(in the rows, 128 means zero)
A state moves one step at a time under one of 7 hidden systems, and each row is a state written as 22 numbers. Each run below is a few steps of one system.
run 1, J, 10 rows:
[[175 135 173  64 128  80 190 140 128 106 130  83  75 145  91 151  73  90
  106 130 115 171]
 [151  76 146 128  98 139 125 175 185 157  83 116  98 199 129 116  70 105
  118 108 110 190]
 [132 122 149 105 127 112 165 165 136 189  94  62  87 151 133  85 182 144
  145 154 125 184]
 [156 111 167 134  90 173 130  96 149 164 121 146 107 133 148 121 159 116
   91 183  87 181]
 [ 96  97 106 149 124 163  92 137 142 184 113 139 122 164 142  77 189 147
  155 138 111 125]
 [ 95 166 136 108 128 128 130  93  88 142 152 140 129  84 132 133 205 131
  121 172  97 124]
 [103 115 119 165 108 177  77 115 122 107 158 192 143 131 120 136 130 100
  125 135 112 102]
 [ 83 144  95 125 135  94 117 142  78 118 148 123 131 125 129 135 163 128
  168 104 137  78]
 [123 151 142 132 108 119 137 117  88  78 151 157 151  82 127 183 104 100
   97 120 122 126]
 [132 104 108 163 126 133 107 164 127  93 129 128 144 151 130 135  97 115
  158  83 172 104]]
run 2, H (10 x 22):
[[145 120 116 110 166 120 164 125 117 144 113  90 121  78 136 122 147 155
  136 136 112 135]
 [173 143 141 111 131 141 129  74 146 117 139 144 138 122 142 139 119 138
   95 148 141 132]
 [141 119 112 105 140 123 123 126 141 162 123 121 106 159 116  84 111 171
  128 117 112 106]
 [105 149 114  91 153 113 132 118 147 131 129 142 140 100 133 156 100 115
  112 130  95 138]
 [131 149 137 135 101 144 110 133 158 122 147 140 125 171 123 116  95 120
  117 135 144 124]
 [105 114 116 118 127 100 136 162 112 142 119 115 110 145 120 130 112 114
  143 105  98 119]
 [114 150 137 139 113 131 127 135 127 108 128 146 159 109 143 162 124 104
  111 126 145 154]
 [137 122 141 142 103 139 129 157 121 134 135 104 102 160 121 101 141 134
  145 133 146 127]
 [127 107 125 117 133 109 139 125  90 126 115 129 126 100 137 159 146 120
  126 115 106 137]
 [137 144 140 138 118 156 111 118 131 120 131 144 145 122 133 116 148 142
  117 138 160 142]]
run 3, K, 10 rows:
[[ 59 154  95 130 113 159  31 185 159 102 120 169 149 109 143 160 127 142
  150 105 162 174]
 [189  69 135  91 151 117 157 168 115 108 122  53  41 143  84 112 124 127
  177 122 131 137]
 [101 131 157 138  78  97 142 118 106 125 111 177 164 134 164 202 111  51
   76 113  97 165]
 [ 97  86  88 164 142 169  89 191 140 162  93 104 126 113 142  86 183 174
  183 117 139 147]
 [182 120 166 100 148 111 212  92 102 121 137  85 100  98 114 141 140  95
  112 169 106 140]
 [ 93 129 130 189  75 164  87 109 112 140 131 197 184 139 166 141 158 108
  106 126 123 117]
 [130 106  90 101 196 132 141 132 136 163 126  82 101 116 108  66 155 173
  173 138 113  93]
 [144 176 164 118 123 130 160  78 111  78 171 153 154  87 121 177 102  83
   83 157 129 126]
 [111 105  93 167 113 151  67 144 127 135 130 157 138 184 138  94 142 152
  158  92 156  81]
 [137 149 115  65 188  77 181 122 131 131 133  84 113 100 105 131  88 138
  131 127 104 111]]
run 4, Z (10 x 22):
[[130 146 131  92 170 110 169 115 126 157 126 127 146 126  88  80 101 156
  103 123 119 117]
 [148 167 150  91 135 126 124 120 148  95 147 131 133 155  97 116 108 128
  117 132 190 145]
 [126 125 123 100 124 116 116 163 122 118 138 127  93 152  85 116  72 134
  134 108 110 112]
 [126 131 146  80 134  96 141 125 118 120 112 142 133 135 109 153 118  98
  102 114 126 174]
 [119 129 126 128  95 137  83 167 141 105 129 132 109 150 134 151 118 119
  142 115 152 157]
 [121  96 128 124 118 126 135 152 116 141 116 121  97 117 127 145 118 112
  129 127  72 147]
 [129 131 135 125 104 131 110 109 123 128 120 150 138 128 162 157 167 114
  116 136 133 160]
 [104 121 105 155 113 153 100 158 132 140 134 118 109 117 142 118 143 146
  155 137 112 121]
 [137 122 136 130 138 135 158  99 108 138 132 127 130  95 134 137 154 120
  117 157  97 128]
 [123 143 120 142 120 141 100 108 118 121 144 147 146 135 144 122 157 140
  133 129 154 106]]
run 5, H (10 x 22):
[[106 203 134 156  68 104 128 177 114 125 154  94 109  98 160 149 108 171
  127 137 134 123]
 [149 115 183 104 109 125 165 156  80 104 124 122 101 122  64 119 112 110
  102 127 127 178]
 [125 162 130  93  96  81  91 116  99 124 120 137 128 156 156 147 185 152
  130 104 179 145]
 [129 120 119 125 124 167  91 175 117 109 126 115  87  65 108 124 129 184
  143 135 121 164]
 [140 101 145  77 147 141 115  97 127 109 126 150 111 155 104 138 172  79
  134 143 138 165]
 [126 108  86 138 114 139  61 122 125 128 126 151 118 140 162 137 148 164
  150 107 132 101]
 [104  92 115 131 172 178 131 147 140 131 123 134 136  87  92 112 127 106
  145 144  97 145]
 [133 126 126 135 126 129 120  82 145 119 154 140 138 173 154 148 153  77
  140 146 140  95]
 [129  96 101 171 130 142 131 147 111 138 125 130 137 114 132 110  98 157
  134 102 107  81]
 [113 146 138 122 167 126 177 115 134 132 131 120 168 109 116 125 135  88
  121 147 133 135]]
run 6, Z, 10 rows:
[[128 116 121 213 122 152 156 123 105 120 155 101 156 125 155 115 170 105
  167 148 156  64]
 [158 126 115 171 137 100 185  95  85 144 136 106 160 114 156 116 128 154
  125 115 129  48]
 [160 132 126 158 153 127 167 109 125 136 117 121 196 126 133  87 126 161
  113 106 191 102]
 [184 121 118 133 160 132 155 131 154 119 136  87 123 144 112  88  81 167
  142 114 170  93]
 [175 127 127  89 159 107 153  99 145 125 122 140 144 141 106 116  59 151
   92 101 132 116]
 [135 135 124  84 154 122 111 135 175 125 114 138 138 174 102 105  90 131
  126 104 166 150]
 [129 139 126  84 138 118 126 157 170 118 135 109  92 147 104 136  64 114
  129 129 109 149]
 [124 128 147  92 106 119 116 123 144 131 119 163 121 167 120 145  98  92
   96 121 105 163]
 [ 94 141 126 104 102 118  97 166 150 144 121 126  99 162 135 134 139 111
  138 129 122 163]
 [110 139 147 129  94 135 136 152 122 135 132 123 103 108 134 151 128 109
  118 153  87 162]]
run 7, F, 10 rows:
[[172 160 166 152  49 130 139 123 130 101 175 116  78 146 146 166  68 112
   97 155 107 113]
 [101  74 125 170  94 126 124 158  81 191  79 146 154 166 144  89 181 138
  131  91 114 137]
 [132 168 135  69 161 123 139 132 150 117 130  77 101  80 133 143 179 138
  148 170 155 188]
 [149 120 140 195  86 189 126 116 125 117 166 149 121 105 132 131  91 130
  103 157  87  93]
 [109  89 104 105 151 102 125  90 111 177  91 156 155 158 153 122 188 115
  131 108 107 126]
 [116 185 111 103 152 132 106 142 150  83 150 112 129  58 135 167 119 157
  141 139 158 146]
 [139  84 130 167 134 171 143 113 120 113 156 152 137 148  95 108  98  87
  130 133 104  74]
 [126 138 110  82 134  58 126  99 122 146 108 135 140 165 170 162 142 124
  122  95 133 126]
 [120 154 120 151 134 149 116 182 128  90 138 113 139  82 111 126 100 158
  145 114 172 136]
 [166  90 148 122 138 135 167 100 129 131 138 121 111 174 105 104 122  86
  126 138 116 107]]
run 8, V, 10 rows:
[[108 129 124 116  82 100 105 178  95 143 121 105  78 131 140 140 142 159
  143 115 108 143]
 [112 109 144 113 110 115 124 142  93 126 104 131 125 133 134 148 188  96
  139 118 138 177]
 [149 113 121 134 114 131 113 124 112 124 129  98  96 120 166 145 190 145
  164 145 142 126]
 [121  99 118 143 129 120 143 119  77 149 107 134 143  94 149 137 168 139
  126 116  96 119]
 [131 119 114 130 156 135 127  91 127 116 126 135 162 115 154 144 172 108
  144 133 157 119]
 [137 125 104 152 152 140 143 115 113 125 149 112 132  92 136 121 128 148
  143 138 113  74]
 [123 118 122 134 151 121 152  96 108 125 129 159 174 127 121 129 106 101
  111 106 123  96]
 [140 144 109 134 159 137 133 123 162 108 146 115 145 134 128 119  98 130
  144 127 165  99]
 [136 130 135 134 135 128 162 140 117 126 142 123 133 117  97 109  74 130
  111 123 107 105]
 [146 129 139 122 125 128 132 120 150 117 127 147 148 167 120 126  89 107
  107 111 158 137]]
run 9, G, 10 rows:
[[152 108 123  65 170 112 154 125 160 185  94 116 108 156  92  71  91 165
  103 118  89 147]
 [138 172 145  62  94 106  91 113 156 122 132 147  95 135 151 178 108 139
   90 141 119 184]
 [113 104 128 100 135 191  78 158 150 134 138 140  74 141  71  81 138 143
  147 154 106 160]
 [108 105 122  90 121  97 137 123 140 149 131 125  83 162 143 165 111  66
  132 138  50 129]
 [112 120 140 153  68 164  69 146 104  96 143 161 107 131 137 159 164 108
  136 139 130 149]
 [ 87  84 116 138 156 141 149 154  95 148 126 118 122 121 100 105 170  93
  165 134  87 109]
 [142 133 140 159  89 107 150 100  93 114 139 126 132 110 180 186 140  94
  116 136 108 108]
 [125 102 122 169 133 173 112 127  91 125 122 153 166 103 119  98 172 147
  137 122 153 121]
 [121 138 110 124 172  95 183 108 119 138 130 104 154  89 145 140 121 120
  130 128 108  97]
 [168 145 139 158 110 153 119  99 131  97 144 147 154 107 149 146 108 148
  104 132 163 118]]
run 10, J, 10 rows:
[[124 139 128 101 149 106 139  71  91 163 118 138 159 140 138  99 228 143
  127 134 154 118]
 [104 169 110 129 115 169  72 110 152 111 156 172 136  71 153 166 117 151
  110 155 101 133]
 [119 102 105 144 160 152 120 134  87 110 153 141 134 130  77  79 138 142
  161 110 146  69]
 [120 160 120  71 135  75 120  85 104  99 148 148 130 125 146 193 131  99
  118 117 125 113]
 [107 118 112 158 126 155 112 185 136 101 130 139 136  99 106 139  57 123
  131 102 116 127]
 [154 120 141 107 144  91 167 130 101 106 135  90 119 157 110 125 146 100
  155 115 174 112]
 [150 132 126 128  98 111 127 127 148 130 114 132 122 121 173 179  78 125
   96 115  99 147]
 [130 103 128 154 147 150 150 169 137 146 104 106 148 133 106  75 126 142
  143 114 160 144]
 [166 148 140  95 128 113 144  85 140 130 140 107 105 135 157 147 155 126
  122 157 138 137]
 [131 104 114 147 119 162 114 135 150 157 117 153 135 126 132 108  90 156
  106 120  90 128]]
run 11, K, 10 rows:
[[124 107 151 116 154 154 159 134 176 127  96 147 169 113 116 147  99  60
   97 137 119 206]
 [134 107 109 159  96 142  83 139 142 127 130  98  89 140 195 158 199 126
  183 149 143 130]
 [138  82 139 148 132 141 191 134 105 158 128 116 107 107 102 108  94 106
  111 143  38 110]
 [ 76 167 135 142 136 147 126 110 162 136 136 155 192 138 147 129 178  73
  126 161 155 151]
 [137 124 106 143 123 134 121 139  89 127 162  84  74 106 127 105 161 177
  174 148 116  69]
 [121 142 162 119 143 122 183 101 107 124 145 165 171 135  80 110  86  78
   77 128 107 116]
 [ 92 168  96 127 132 121  72 129 134 122 139 141 155 138 156 130 178 154
  160 114 184 111]
 [177 112 128 110 148 118 161 134  90 107 141  99  91  95  83 115  82 167
  127 115 112  97]
 [123 146 145 124 117 116 123 102 140 114 118 180 190 162 138 153 107  83
   87 102 165 151]
 [132 117  79 125 135 120  87 158 134 133 117  93  94 117 158 125 139 201
  171 105 140 111]]
run 12, F, 10 rows:
[[145  85  99 104 159 130 121 121 138 140 127 132 105 157 110 103  99 138
  143 107 101  89]
 [126 153 133  85 132  97 133 128 126 115 116 148 146 118 118 155  85 129
   93  99 131 160]
 [130 114 128 138 118 159  96 165 156 113 136 130 111 171 105 104 106 125
  145 120 156 134]
 [127 119 132  97 126  93 158 144 118 150 123 106  94 146 121 130 109 112
  128 126  85 131]
 [115 158 153 140  87 133 120 150 127 125 126 143 146 131 135 135 127 122
  105 128 150 168]
 [122 108 122 132 131 146 124 152 135 148 137  96  89 149 123  96 159 128
  164 152 118 119]
 [124 149 144 117 113 109 157 112 101 135 131 130 131  92 139 154 133 125
  100 145  93 141]
 [117 127 126 152 113 165  95 126 129 128 135 153 145 137 136 114 160 131
  135 134 151 131]
 [123 118 107 101 159 118 138 118 118 133 139 107 104 107 127 133 144 131
  152 140  99 102]
 [130 145 139 135 116 131 126 110 111 103 137 165 161 104 135 156 115 115
   99 123 135 131]]
run 13, G, 10 rows:
[[117 108 104 139 122 131 114 100 121 156 137 157 132 160 145 116 137 127
  129 121  96  78]
 [ 90 165 120 119 124 109 117 118  96 110 151 161 153 106 125 153 132 117
  119 121 121 106]
 [144 132 137 126 141 144 142 109 104  99 163 125 121 122  99 113 140 120
  139 144 146  93]
 [158  93 116 121 138 109 137 105 104 118 124 136 135 139 130 139 112 128
  126  95 124  98]
 [132 139 131 117 136 122 127 130 110  95 123 140 151 100 119 149 125 130
  120 110 160 147]
 [154 117 129 120 156 141 148 136 136 119 129  98 120 112 112 114 126 135
  143 134 146 136]
 [157 109 125 130 125 121 134 127 145 131 110 122 128 136 152 144  94 131
  117 112 123 137]
 [113 141 127 123 129 142 111 147 150 128 116 133 144 121 130 125 130 133
  127 126 150 161]
 [125 136 120 124 134 132 141 145 153 142 137  99 111 130 127 115 118 129
  141 145 117 125]
 [134 128 128 136  99 128 119 124 140 142 130 140 126 160 145 129 110 122
  113 122 118 125]]
run 14, V (10 x 22):
[[ 76 144 106 132 135 115 148 124 144 166 125 170 168 113 136 139  58 106
   84 119  37 107]
 [ 92 155 125 109 153 149 107 125 199 120 157 140 145 193 110 113 119  59
  147 151 163 130]
 [115 182 134 132  92 110 146 157 131 144 174  90  77 149 119 103  86 150
  131 152  95  81]
 [ 90 136 158 135  81 106 130 155  96 138 111 170 165 182 105 119 115  89
   94  94 143 155]
 [146 157 139 110 119 135 107 156 155 114 140  86  90 156 122 102 162 160
  161 141 200 152]
 [136 127 157 138  82 122 148 151  56 136 123 127 103  87 115 129 125 166
   96 127  90 144]
 [145  94 130 111 123 140  84 109 124 116  99 168 148 157 139 143 169 118
  125 102 173 170]
 [138 141  99 103 150 134 113 138 132 128 137  86  84  70 143 131 149 189
  155 149 117 128]
 [114  94 134 131 121 131 137 105  81 116 120 172 146 100 126 165 128  85
  100 118  81 131]
 [139 114  88 114 159 133  89 107 171 119 132 125 121 161 159 140 150 124
  170 121 160 104]]

Which system made each run below?
run 15:
[[138 130 137 142  81 115 129 143 154 142 123 105  97 147 182 169 115 106
  121 143 105 157]
 [118 113 134 157  81 143 119 133 131 177 107 150 128 148 160 119 136 133
  104 135  87 148]]
 : Z
run 16, 2 rows:
[[144 116 116 118 138 103 130 149 141  79 133  73  93 119 167 202 140  80
  182 128 151 142]
 [126  78 135 207  83 143 154 172 100 129 118 125 132 129 143 145  87  89
  126 104  92 116]]
 : K
run 17:
[[164  60 116  97 150 164  75  81 106 104 113 163 110 127 128 140 201 131
  149 122 145 146]
 [133 135  82  95 158 100 116 104 110 127 130 112 109  55 171 175 143 177
  141 128  89 101]]
 : V
run 18 (2 x 22):
[[ 96 118 129 138  85  98 125 169  81 161 127  97  83 169 140 113 186 131
  163 123 112 114]
 [111 123 143 146 112 149 127 131  69 100 121 158 149  44 130 173 152 122
  107 130 104 161]]
 : H
run 19:
[[141  92  75 114 181  92 146  69 162 163 128 117 136 192 172 122 134 105
  161 117 105  44]
 [112 196 112 121 153  83 158 141 116 105 120 128 199  59 142 162  70 165
   97  88 161 126]]
 : F
run 20, 2 rows:
[[123 127 113 133 105 121  87 155  94 109 119 135 127 117 140 140 151 165
  144  93 164 133]
 [119 131 145 127 147 127 184 150 108 137 126 106 136 104  89 101 116 115
  121 135 115 138]]
 : G
run 21:
[[137 129 109  99 182 184 108  60 154 137 144 141 128  61 141 126 191 151
  134 192 102 134]
 [ 97 159  95 132 162 178  84  85 143 107 186 171 144 100 115 118 146 131
  146 164 117  67]]
 : Z
run 22 (2 x 22):
[[131 143  98 108 132  81 127 152 116 134 153  99  88 175 105  93  82 172
  157  93 125  51]
 [125 166 165  64 127  82 159 117 104 120 120 157 149 123  90 146  87 111
   66 112 125 169]]
 : J
run 23:
[[ 57 175 171 153  78 110 181 152  92 145 155 143 139 125 109 142 103  47
   91 159  59 127]
 [122 126 134 147  89 140  74 129 155 130 142 145 126 252 134  97 167 100
  156 121 198 110]]
 : V
run 24 (2 x 22):
[[114  88 106 142 171 161 151 106  78 149 131 151 147  66  94  95 146 148
  125 131  70  85]
 [144 154 124 107 172 126 130  71 123  89 151 130 166 113 137 138 188 118
  147 143 197 112]]
 : Z
run 25:
[[ 61 187 126  98 124  90 118 136 103 140 162 160 147 175  85  97 119 115
  122 117 126  81]
 [ 94 196 157 103  80 110 106 156  96  90 168 149 108 134  92 148  96 112
  110 132 137 130]]
 : J
run 26, 2 rows:
[[179 112 165 141  74 155 120 143 114 141 117 122  95 160 117  89 138 171
  108 131 152 160]
 [106 113 120  82 143 101 140 135 124 190  86 129 125 140 126 105 154 145
  114 117  89 163]]
 : G
run 27 (2 x 22):
[[112  84 127 185  98 158 153 155 104 186 118 133 120 122 125  88 114 137
  115 136  44 103]
 [122 153 141  92 143 100 137  74 154 153 113 157 180 187 151 120 168  93
  107 127 166 149]]
 : V
run 28 (2 x 22):
[[149  99 174 130 111 129 163  95  75 171  82 169 178 152 110  78 185 137
   74 115 143 171]
 [147 160 113 118 116 128  89 166 144 109 143  72  77 118 144 114 161 206
  174 134 195 139]]
 : Z
